Here are some numbered points:
tensor([ 30., -14.,  -4., -16., -13.,  51.,  41., -32.,  12., -24., -51.,  19., -17.,  30.,  29.,
         15.,   4.,  18.,   1., -13., -25.,  26.,  29.,  -9.,  16.,  39.,   9.,   2.,  16.,  14.,
          7.]) 0
tensor([ 70., -40., -53., -68.,  -2.,  94.,  76., -16.,  46., -71., -78.,  17., -24.,  32., 101.,
         32., -20.,  -1.,  -7., -16., -33.,  15.,  28.,  32.,   8.,   3.,  -4., -37.,   7.,  23.,
          5.]) 1
tensor([-17., -22.,  62.,  32.,  -3., -25.,  -3.,   1., -26.,  43.,  46.,  11.,  -4., -13., -54.,
         -1.,  33., -74.,   5.,   5.,  37.,  -3., -60.,  21.,  53., -21., -22.,  33.,   2., -44.,
         -1.]) 2
tensor([ 77., -47.,  -2., -72., -18.,  58.,  26.,  24.,  17., -38., -29.,   0.,  -6.,  33.,  91.,
         27.,   0., -41.,  27.,   8.,   7., -17., -18., -11.,  12.,  -9., -28., -10.,   7.,  10.,
        -24.]) 3
tensor([ 30.,  -5., -18.,  -6.,  -6.,  11.,  12., -11.,   4.,   5.,  -6.,  -8.,  30.,  27.,  13.,
         14., -38.,  83., -54., -77., -30.,  -8.,  66.,  30., -31.,  87.,  27., -25.,  -4.,  54.,
          7.]) 4
tensor([-41.,  16.,  41.,  51., -23., -58., -42.,   2., -16.,  35.,  30., -13.,  22., -36., -78.,
        -24.,  19.,  -5., -15.,   8., -31.,  -6.,  -6.,  -1.,  -3., -11., -24.,  13.,  -2.,  26.,
        -11.]) 5
tensor([-108.,   44.,   56.,  102.,    3., -127., -115.,    0.,  -41.,  120.,   78.,  -22.,    4.,
         -72., -127.,  -44.,   25.,  -21.,   12.,   15.,  -14.,  -17.,  -36.,   -6.,   19.,  -21.,
         -19.,    3.,  -20.,  -16.,   21.]) 6
tensor([-12., -24.,  10.,   1.,  13.,  -9., -16.,  -2., -36.,  -7., -21.,  21.,  28.,  -7.,  -3.,
        -12.,  -8.,  47., -32., -46.,  12., -47.,  13.,  13.,   1.,  42.,  55., -17.,  13.,  10.,
          1.]) 7
tensor([ -4.,  -4., -29., -13.,  18.,   2.,  40.,  -9.,   4., -32.,  -5.,   7.,  -7.,  46.,  12.,
        -12.,  13., -32.,  27.,  20., -62., -20., -20.,  -7.,  28., -40., -25., -13., -24.,  11.,
        -35.]) 8
tensor([ 35.,   8., -12., -13.,   7.,  27.,   4.,  41.,  15., -10., -38., -25.,   2.,  65.,  32.,
         31.,  -1., -91.,  11.,  86.,  24.,  10., -75.,  16.,  32., -89., -39.,  -8., -50., -35.,
        -32.]) 9
tensor([-13.,  14.,  17.,  29.,   0., -11.,   3., -12.,   5.,  30.,   4., -64., -14., -39., -22.,
         -5., -32.,   3., -13., -16.,  -5.,  25.,  15., -30.,  -4.,  22.,  16., -31.,  -1.,  39.,
         28.]) 10
tensor([ 74., -58., -13., -56.,  24.,  74.,  73.,   0.,  22., -80., -33.,   1., -14.,  60.,  77.,
         46., -10., -34., -22.,  -6.,   8.,  22.,  -6., -25.,  13., -69., -15., -21.,  -2.,  -2.,
          1.]) 11
tensor([ 16., -44.,  -3., -25., -27.,  -7.,  -1., -20.,  28., -38., -48.,   8.,   9.,  25.,  44.,
         10., -31.,  39., -47.,  -7., -15.,  -8.,  37., -17., -21.,  39.,  40., -19.,  14.,  58.,
         27.]) 12
tensor([ 45., -33., -21., -24.,  -9.,  45.,  46.,   4.,  10., -34., -35.,   2.,  15.,  39.,  60.,
         29.,  29., -46.,  39.,   1., -26., -15., -24., -14.,   9., -99., -12.,   3.,   3., -34.,
         11.]) 13
tensor([ 90.,  -3., -51., -62.,  41.,  73.,  45.,  -4.,  55., -85., -46.,  26., -25.,  45., 120.,
         35.,  14., -31.,   0.,  17.,  13.,  12., -14., -18.,  14., -29., -37.,  15.,  -9., -38.,
        -21.]) 14
tensor([ -9., -17.,   0., -17., -19.,  -5.,  -3., -16.,  21.,   2.,  -4.,  -9.,  35.,  55.,  13.,
        -11., -21.,  55., -20.,  -7., -19., -17.,  43.,  -1., -22.,  30.,  15.,  12.,  12.,  -3.,
         32.]) 15
tensor([-21.,   9.,  28.,   0., -30., -47.,  13., -34.,  -6.,  18.,  75., -27., -33., -27., -38.,
        -17.,  50., -54.,  38.,  14.,  22., -16., -17., -41.,  21., -54., -15.,  11., -21., -11.,
        -18.]) 16
tensor([ -4.,  16., -16., -30.,   6.,  -6.,  32., -22.,   9., -10., -44.,  14., -12.,  41.,  47.,
         20., -33.,  32., -15., -30., -30.,   0.,  64.,  -4., -32.,  52.,  12.,  -4.,  -5.,  35.,
         11.]) 17
Which two points above are nearest to each new point, looking only along the 2 directions in which the numbered points spread most? Their numbers follow each, nearest first.
tensor([ 37., -16., -23., -32.,  22.,  30.,  40.,  -6.,   5., -44., -26., -14., -20.,   8.,  50.,
        -17.,   5.,  33., -13., -46.,   7.,  33.,  22.,  -4.,  49.,   1.,  16.,  -2.,  14.,  18.,
         13.]) 0 17
tensor([-37.,  40.,  17.,  24.,  -9., -26.,  -7., -23., -15.,  29.,   9., -32., -21., -12., -17.,
          3., -63.,  53., -40., -39., -30.,  -2.,  38.,   0., -25.,  51.,  42.,  32.,   3.,   6.,
         32.]) 7 10
tensor([-37.,  11.,  -5.,  47.,  15., -39., -54.,  -5., -16.,  31.,  25., -49.,  20., -44., -44.,
        -65.,  23., -38.,  -7.,  -8., -10.,  -3.,  16.,  11.,  -5.,  -9.,  12.,  17., -26.,   4.,
        -25.]) 5 10
tensor([ 25., -25., -39., -19.,  14.,  16.,   8.,   3., -10., -11., -30.,  -7.,   8.,  25.,   4.,
         28.,  -3.,   5.,  18., -13.,  25.,   2., -24., -33.,  22., -38., -41.,   4.,  -2., -26.,
         -6.]) 8 13
tensor([-127.,   42.,   71.,  104.,  -25., -124.,  -97.,   -7.,  -50.,  127.,  113.,  -45.,   -4.,
         -81., -127.,  -47.,   17.,   23.,  -52.,  -20.,   -5.,    5.,   10.,  -12.,    1.,   23.,
          -6.,   33.,   -2.,   11.,   21.]) 6 5
tensor([ 60., -17., -46., -49.,  -7.,  61.,  46.,  -3.,  13., -33., -21.,  24., -41.,  46.,  87.,
         26.,   9., -15., -24., -15.,   4.,  -2.,   2.,  44., -11., -19.,   0.,  17.,  25.,   2.,
          5.]) 3 11
tensor([ 31., -26., -11.,   2.,  -4., -21.,  11.,   1., -18., -20., -30., -25.,  -6.,  13.,   0.,
         13.,  23., -28.,  -6.,  23.,  15.,  31., -15., -49.,  41., -68., -34.,  -3., -27.,  -7.,
          2.]) 8 13
tensor([ 11.,   3.,   9., -29.,   5.,  49.,  19.,  21.,  12., -30., -34.,  10.,  15.,  -3.,  40.,
          4.,  14., -32.,  17.,   2.,  27., -26., -16.,  -3.,  -2., -10.,   3.,   5.,  25.,  32.,
        -25.]) 8 0
tensor([  99.,  -26.,  -74., -103.,   34.,  121.,   75.,   18.,   56., -122.,  -74.,   48.,   -8.,
          55.,  127.,   36.,  -12.,   70.,  -13.,  -38.,  -17.,    8.,   52.,   -4.,    3.,   42.,
          14.,    3.,   20.,   35.,   -9.]) 1 11
tensor([ 86., -25., -43., -95., -27.,  66.,  70.,  10.,  83., -59., -71.,  40.,   1.,  58., 100.,
         31., -36.,  41., -43., -24.,  14.,   8.,  -2.,   8., -19.,  34.,   6.,  13.,  19.,  -4.,
         24.]) 1 11
tensor([-18.,  16.,  -1.,  38.,  -7.,  17., -24.,  13.,  19.,  34.,   8.,  -8.,  10., -39., -27.,
        -13., -40.,  27.,  16., -27.,   9.,  18.,  11., -18.,  -5.,  24.,  15.,  18.,   6.,   0.,
         20.]) 10 7
tensor([ 49., -45., -45., -81.,  12.,  76.,  46.,  -5.,  32., -89., -19.,   9.,  28.,  78., 112.,
         66.,  11.,   6., -14.,  13.,  -8.,   7., -13.,  -3.,  32.,  10.,  20.,   6., -14.,  46.,
        -12.]) 1 11
tensor([ -8.,  41., -10.,   2.,   2.,  -7.,  -7., -12., -17., -24.,   0.,  10.,  -5., -16.,  18.,
         27.,  24., -58.,  10.,  13.,  57.,   8., -36., -11.,  34., -30., -16.,  -7.,  -4., -23.,
        -47.]) 8 16
tensor([ 11.,  -1.,   1., -24.,  22.,  14.,  -3.,  24.,   0.,   0., -40.,  15.,  18., -19.,  -1.,
         -2.,   1.,  17., -23., -41., -10.,  -5.,  19., -14.,  19.,   8.,  23.,  10.,  28.,  20.,
          8.]) 15 7
tensor([-41.,  -3., -11.,  56., -18.,  12., -50.,   3.,  -9.,  20.,  17., -23.,  -5., -29., -35.,
         22.,   6., -42.,  27., -13.,  35.,  13., -27., -24., -13., -21., -20.,   7., -35., -56.,
        -13.]) 16 2
tensor([ -89.,   36.,   57.,  120.,   -8., -111.,  -76.,  -25.,  -48.,  110.,   74.,  -31.,   29.,
         -64., -127.,  -33.,  -33.,    8.,  -13.,  -16.,   -2.,  -29.,   -2.,    7.,  -17.,  -20.,
         -19.,   10.,    8.,   23.,  -11.]) 6 5
tensor([-48.,  14.,  13.,  18.,   7., -11.,   8., -16., -13.,  44.,  -1., -10.,  -7., -18.,  -6.,
        -16.,   4.,  50., -46.,  -6., -20.,  21.,  67.,   7., -81.,  99.,  47., -26.,  40.,  26.,
        -13.]) 7 15
